rotation steps, each row followed by its count of steps
The counts run from 0 to 848.
[ 36 -27 -43   5 -18 -42 -14 -57   7  19  16  17 -70  15  -8 -55  15  13
   2  15  13   0 -10 -25 -23 -20 -36 -28 -63  11 -25 -45   3  24  16   6
  -5 -29 -34  -9 -21  17  -9  20 -11  31 -14  22 -14  21  59   8  19 -24
  71   5  12  27 -77 -55   6  33  60  40  -8 -41  44  37 -39  30  -5  11
  35 -73  -8   0  37  -1 -22  19   3  -4  38 -43   8]
487
[ 32 -14 -49  37  -8 -32 -15 -51  58  28   5  35 -25  22  -6 -25  -2  -2
   2  12  17  -5 -35  -3 -24 -35 -37 -34 -64   5  -2 -19  28  36  16 -15
  -3 -11 -17 -29  -5  30   7   9 -27  13   3  27  -3  16  46  36   8 -35
  67  25 -30  64 -37 -44  30 -11  27  26 -22 -41  69  58 -47  -8  -2  16
  69 -40 -30   1  63  18   9   1  24 -21  31 -19  -9]
771
[ 27 -28 -37  42  -1 -38  -9 -30  37  42   4  27 -18  17  -1 -46  -3  18
 -18  16  18  -2 -31  -1 -26 -44 -55 -20 -62  22 -16 -23  23  15  11 -25
  10   5 -29 -31  -2  29  24   4 -18   3 -11  39 -17  13  32  22  -8 -30
  48  10 -14  46 -33 -57  13   1  54  31 -42 -56  53  69 -59   3 -13  12
  53 -47  -9  -2  55   9  11  -5  23 -31  22 -13 -21]
190
[ -4   6 -37   4   5 -29  22 -45  27   7   0   9 -13   3 -16 -50   2 -17
  14 -18  42  -7 -32 -10  -4 -43 -62 -58 -32 -21  20  -6  46  23  45  -2
  20 -11 -17 -18 -10  24  19  39 -23  56  16  16 -26 -13  64  57  26 -58
  31   6 -52  31 -25   4  21  27  38  -4 -16 -21  75  48 -40   3  44  40
  57 -35 -23 -21  55  -8  -5  -3  30  -2 -18 -21  -4]
391
[ 21 -17 -32   2 -11 -56  -3 -33  18  36  19  11 -25  26  14 -47 -37  29
  14   0  -2   2 -34 -39 -35 -18 -46 -37 -47  20 -24 -40  54  34  -1   7
  -5 -27 -31  -7   1  -5 -29   6 -14  28  -7   4 -23  -8  74  15  56 -20
  69  -8   3  28 -43   8 -26  10  44  11 -44   1  47  35 -44  32  15  15
  44 -95  -2 -16  33 -28  -6 -12  17   7  -6 -39 -14]
831
[ 16   8 -21  13 -29 -31 -15 -54   7  15 -18  33 -16  -5   4 -45   9  -3
  29  29  24   8 -23 -25   5 -16 -49 -38 -46  -7  16 -39  25  13  32  14
  -4 -47 -26 -20   4  15  -6  31 -20  47  -8   0 -21 -16  51  57  31  -5
  23  20 -29  29 -35 -20  -2  17  82  30  14 -52  51  64 -47   3  43  36
  33 -61  -3 -23  25  18 -28   7  36 -35  34 -54  10]
376
[ 19 -10 -61  22   1 -43 -11 -50  13  14  12  18 -51  22  -1 -29   7   8
  14  -7  32   1  -7  12 -18 -32 -16 -46 -60  -2  -9 -21  -8  45  30   6
  -3 -38  -8 -11  -4  20  15  27 -20  47  10  12  -8  31  52  17  17 -50
  55  -8  -5  51 -53 -59  38  27  40  23 -18 -24  55  62 -46  12  -7  12
  45 -75 -32  -3  55   1 -24  11  -6   9  23  -4  -2]
774
[ -5 -17 -42  -6  -2 -52  16 -37   0   4  21  15 -47  -1  -5 -63 -23  -5
  -7   9   7 -23 -20 -20 -31 -44 -60 -41 -28  -6  -1 -32  27  -2  12  -7
  19  -2 -46  -1 -12  17   5  26 -32  14  -1  30 -40  -6  83  26   1 -58
  48 -18 -19  -2 -41   1 -11  34  55  12 -43 -26  78  27 -42  52   8  28
  42 -62   5 -14  50  -5  -4  19  37  -1 -13 -28  -8]
681
[ 33   5 -13  11   3 -59   5 -51 -37  15  19  18 -48  -8 -27 -69   5  30
  -2  -4  32 -34   2 -30 -18 -21 -81 -23 -35   6  11  -6  16   9   8   4
  -7 -24  -7 -25 -15  23  -4  29 -18  34  24  36 -55   8  67  38  28 -27
  39  18  24  23 -25 -18  -9  59  92  25 -23 -26 -18  38 -41  41  16  -8
  49 -61  28 -41  46 -16 -29  10   9  -4   1 -48  14]
440
[ 17   0 -41  -6   5 -35  16 -53  11   6  -7  12 -54 -23 -35 -76  12  12
  -9  30  22 -30 -14 -36 -34   9 -79 -32 -40  24  13  -9   9  27  14  -1
   0  -4 -33 -12 -16  41  15   7 -17  20   2  45 -29   6  62  33  21 -26
  55  46 -12  43 -42 -13  -7  17  62  42 -14 -23  18  32 -29  12  -7  11
  57 -15  12 -22  55 -17   0  28   3 -20  24 -55   3]
615
[ 56  -5 -49   1  -4 -51  -3 -75  13   9   3  11 -53  32 -13 -51   9  27
  -2  -4  32  -5  -4 -17 -14   4 -39 -50 -50  10 -16 -29  -3  59  27  22
 -38 -36 -16 -29  10  21 -13  13 -10  52  17  -4  -3  22  63  19  45 -35
  56  32   3  68 -43 -18  15  11  30  25   1   2  41  44 -55   8  26  18
  45 -55 -35 -15  38  -4 -11  -2  -1   7  22 -24  12]
777
[  7  -3 -48   8  17 -30   8 -53  18  22   8   1 -45  19 -37 -73  16  14
 -22 -24  41 -25 -14 -48 -30 -34 -79 -30 -33  20   4  -7  15   1  16 -12
   0   9 -21  -9 -28  24   2  10 -20  19  15  42 -40   1  69  35  20 -56
  66  49  -9  37 -21 -18  -3  51  41  -5 -17 -28  22  44 -47  42  30  18
  47 -21  20 -12  68 -13  13  15 -13   8   1 -22  -7]
739
[ -5   6 -58 -10   0 -24   1 -47  19  -8   3   6 -52  27 -15 -61   0   4
   9 -22  25   0 -13 -41  -7 -25 -45 -44 -37 -15 -16 -28  18  19  45  -4
 -12  -2 -28 -13  -4  21   0  35 -32  56   8   6 -15  -2  60  34  32 -64
  34  36 -20  31 -26  -7   9  44  14 -23   4 -33  73  48 -66  48  62  41
  43 -53  -4  -2  46 -12   5   9  23   3  16 -22   3]
801
[ 50  -1 -26   8  23 -37  26 -27   6  20  22   9 -19  34  -5 -33 -10   9
 -13 -19  30 -17 -39 -30 -10 -40 -53 -33 -60 -12 -21 -12  44  27  37  -4
   2 -13 -24 -25  11  17 -14  25 -21  36  25   5 -34  25  64  27  63 -74
  65  10  -4  56 -16   7  14  21  28 -16 -30   5  21  54 -41   2  31  17
  77 -98 -10 -19  47 -16  -4 -27  -8   1 -18 -11  12]
134
[ 18   9 -31 -14  -1 -34  31 -42  -8 -29  -9  26 -40 -12  20 -73  -3   7
 -18  27  12  -5 -27 -34   0 -25 -48 -29  -4 -12 -10 -30  -7  34  26   2
   0  -3 -43 -23  -1  17 -24  17  -1  32  10  -2 -39  20  69  32  27 -42
  22  19 -17  19  -8 -28   8  56  63   5 -34 -46  53  41 -44  32  20  35
  48 -99  29 -36  53  -2  -7  25  49 -24  27 -44  19]
526
[ 12 -19 -40 -26  14 -64  -5 -42  34  -5  12   8 -58 -15 -22 -68  -9  17
 -12   7  -5 -32 -18 -12  -9 -12 -48 -39 -50  -2 -23 -16  17  26  21 -18
  -2   2 -19 -47  16  47   2  13 -12  29   1  30  -6  40  45 -11  49 -50
  21  30  -7  71 -14 -28  -4 -15  36  35 -40 -20  53  20 -73  30  -1   8
  47 -40   8  -4  57 -28  -8 -12  38 -11  30 -36 -16]
64
[ 43 -30  -8  39 -18 -33 -24 -39  23  53   0  32 -14  16 -10 -36  19  19
   3  14  28  11 -19 -28 -32 -37 -75 -16 -73  27   6 -27  17   4   8 -12
   1 -35 -28 -18 -19  20  -7  18 -16  22   0   6 -26 -25  37  40  15 -14
  59  31  -4  32 -46 -50   2  27  89  24 -11 -54  10  63 -38  13  19  20
  38 -58  -6 -16  41  21 -25  -2   1 -23  20 -38  -7]
314
[ 19 -32 -32   9  -8 -39  20 -42   5  22   9  11 -13  -6 -12 -59  -3  -6
 -43   2  37  -7 -42 -29 -20 -42 -63 -42 -42  11  15  -4   5   1  10 -14
  23 -14 -31  12 -26  23 -23  -3   6   0   5  10 -29 -40  71  38   6 -49
  73  13 -15  -9 -33 -32  -9  28  45   0 -40 -45  35  33 -27  67  15  18
  40 -71  14 -26  64  31  -1   1  14 -11   7 -23  -6]
573
[  8 -13 -78   4 -17 -41   6 -44  29  11  -6  11 -37   3   3 -48  -7 -11
 -11  16  18  -1 -34 -20 -12 -31 -48 -49 -31  12   6 -26   3  28  23  -8
   6 -20 -27   6 -18  17  -1  10 -23  25  -7  26 -16 -12  72  27  -2 -43
  45  -5 -42   8 -54 -31  14  17  26  21 -29 -32  96  27 -40  45  10  30
  27 -59 -14  -7  66  13   8  20  32   4  10 -28 -14]
511
[ 29  14 -45   2  10 -60  -6 -47  -5  -4   7  14 -44  19  12 -55  -3  21
  16  -4  20 -14  -3  -9  -1 -36 -38 -33 -28 -20 -25 -25  26  38  36   1
 -10  -5  -5 -42  11  29   9  34 -12  53   7  17 -35  62  47  17  43 -48
  11  -1   2  63  -4 -34  30  28  45  16 -36 -21  44  40 -80  -7  30  24
  36 -60  12  -5  31 -29 -17 -13  37   0   9  -6  13]
649
[ -3  19 -18  14  11 -36  27 -28  -2   8   2  42  -9   0   4 -45  11   3
  11  -3  35  12 -41 -13  -1 -55 -55 -42  -8 -34  11 -14  22  27  31 -12
   6 -17 -28 -23   0  21  -7  33   1  38  20  -2 -39  30  60  50  32 -50
  19   1 -13  20   4 -36  34  56  77  -5 -34 -34  71  62 -57   1  17  20
  47 -84  12 -23  63 -20 -23   7  39 -18  -3 -18   3]
821
[  9  -5 -22 -28  18 -53  12 -32  21  -9  -6  12 -57   4  18 -68 -17  23
   9   1 -13 -10 -14 -48 -10  -9 -52 -25 -21  -4 -36 -31  52  15  12 -19
   2  -9 -46 -33 -13  13 -21  16 -18  27  -5  11 -30  37  71  17  62 -30
  22  30   3  42  -1   2 -16  21  58  21 -45 -21  43  35 -64  33  19  27
  44 -67  31 -17  49 -39  -9  -3  47 -23  18 -46  -3]
529
[ 40  -1 -14  17  23 -56   5 -39 -29   8  21  11 -35   6 -11 -62   6  33
 -28 -11  32 -33 -13 -29 -12 -35 -67 -18 -37   3 -13 -15  26  15  29 -17
  -3  -5 -15 -53   7  36  -7  16  -4  13  20  25 -61  45  45  19  40 -52
  20  34  13  45  16 -38  11  41  72  12 -39 -19 -20  41 -57  14  14   2
  49 -66  24 -26  41 -18 -19 -26  16 -17   1 -19   8]
587
[ 30   2 -25  48   5 -48  14 -52  -3  50   4  42   8  31  -7 -22  -5  16
  -7 -26  39  11 -49 -17 -18 -57 -56 -41 -40 -11   8  -4  20  14  28  -1
 -13 -14  -8 -20 -20   4 -20  10   2   9  33  12 -29   5  67  53  20 -48
  58   0 -12  35  -8 -28  21  42  50  -4 -29 -38  49  63 -64  12  11   2
  51 -72  -8 -16  68   9  -4   0   1 -10 -17   9 -12]
713
[ 63 -22 -42  37 -33 -34 -35 -51  19  40 -19  11 -27  28  12 -51   5  24
  12  23  36   8 -23 -33 -18 -31 -64 -24 -73  29  -4 -38  19  18  11  -4
  -9 -28 -26 -35   2  12   2   7 -14  44  -5  19 -19  -1  34  30  15  -3
  43  29 -22  47 -37 -36  11   1  60  43 -13 -38  25  64 -56   0  22  28
  23 -59  -9 -15  30  31  -4   1  29 -21  38 -34 -13]
485
[ -5 -17 -67  -5  22 -47  -4 -42  37  19  11  19 -61   0 -40 -61  13  -3
 -13 -13  27 -13  -4  -9 -22 -32 -48 -58 -60   8   2   3  21  22  24 -19
  10  -8 -10 -15  -9  48  30  18 -22  32  11  46  -1  21  58  32  18 -69
  49  26 -26  59 -56 -36  20   5  38  18 -13 -22  70  49 -53  28  12   8
  42 -11 -21  -3  79 -23   0   2   0   6  12 -23 -21]
623
[  1   3 -59 -31   8 -55  21 -44  30  -5  -3  14 -59  -3 -20 -69  -9 -12
   9  10  10 -27 -20 -19 -11  -8 -52 -60 -43  -7   1  -5  23  53  20  -6
   6 -10 -16 -18  -1  26  17  17 -25  38   0  32  -8  29  79  27  34 -50
  31   8 -37  57 -36  13  10  -3  17  20 -24   6  85  23 -48  20   0  22
  57 -29  -8  -7  62 -21  14  15  33   6  -8 -34  -6]
793
[ 24 -21 -66  16 -11 -53 -25 -52  15  31   2  -5 -63  33 -19 -76  -4  40
  -5 -10  26  -9  -1 -51 -20 -14 -84 -36 -48  33  -8 -38  33  10  12 -17
  -7  -1 -15 -31 -24  35  12   4 -18  42  -1  52 -23  -8  62  14  37 -33
  41  38  -7  54 -34 -18 -10  19  47  23 -20 -14  19  34 -57  39  38  10
  18 -20  11  -7  48 -10   3  -4   7  24  12 -32 -27]
335
[ 38 -25 -13  12  14 -43  -1 -41  18  20  19  22 -32   1 -26 -30  19   9
  -5  -9  41  -9 -14  -3 -19 -19 -45 -40 -90  -6  -5   5   4  40  25   3
   2 -40  -6  -9   1  40   6  31  -7  35  30   1 -21  13  45  44  45 -47
  66  27   8  61 -42 -46  16  19  55  16 -14 -19   7  60 -27   6   8   2
  60 -79 -33 -21  55  -9 -28  -5 -30  -9   8 -30   6]
26
